[ 80  96 157  88 149 169 155 142] 0 0 0
[ 68 128 151  92 121 176 179 102] 0 1 1
[157 171  96 151 146  97  91 119] 1 2 1
[172 137 136 105  92 117 164 139] 2 3 1
[179 146 103 145 107  58 118 128] 3 2 1
[ 74 119 189 105 142 136 183 128] 0 2 0
[158 126 110 143 135 106  91 134] 1 3 1
[176 133 142 104  88 115 158 137] 2 3 1
[150 125 110 137 130 105  93 132] 1 3 1
[125 111 129 149 149 117 105 134] 1 3 0
[114 118 131 151  98 130 144 110] 3 1 0
[139 132 107 137 156 137  81 130] 1 0 0
[ 39 109 177  89 131 179 192 118] 0 1 0
[115 113 129 147 100 129 146 114] 3 1 0
[144 121 123 160 127  83 138 134] 3 2 0
[120 146 125 158 163 102 113 125] 1 2 0
[124 111 127 149 147 122 108 129] 1 3 0
[154  97 114 141 121 115 111 136] 3 0 0
[133 138 107 142 160 138  81 138] 1 0 0
[108 112 131 151 102 131 143 112] 3 1 0
[ 65 129 155  85 112 166 180 109] 0 1 1
[143 119 163 108 104 128 179 149] 2 3 0
[115 113 127 153 100 128 147 110] 3 1 0
[123 110 131 147 150 121 109 136] 1 3 0
[184 160 108  94 102 136 134 136] 2 0 1
[122 103 129 154 152 122 109 134] 1 3 0
[180 178 124 119  99  96 162 141] 2 2 1
[122 108 128 150 151 118 106 135] 1 3 0
[ 96  87 160  91 128 132 166 133] 0 3 1
[ 96 146 121 144 131 160 114 111] 1 1 0
[171 149  85 130 141 125  66 126] 1 0 1
[123 113 133 148 147 118 104 139] 1 3 0
[129 158 103 126 119 153  91 106] 1 1 1
[170 159  84 127 141 128  65 127] 1 0 1
[147 161 156 116 120 111 176 141] 2 2 0
[137 139 106 140 158 141  89 134] 1 0 0
[112 114 126 153  99 128 146 111] 3 1 0
[ 91  87 163  92 126 131 164 135] 0 3 1
[164 149  85 126 147 124  66 126] 1 0 1
[137 139 105 137 155 137  86 134] 1 0 0
[188 156 110  96 101 137 130 139] 2 0 1
[ 33 112 180  94 128 176 194 120] 0 1 0
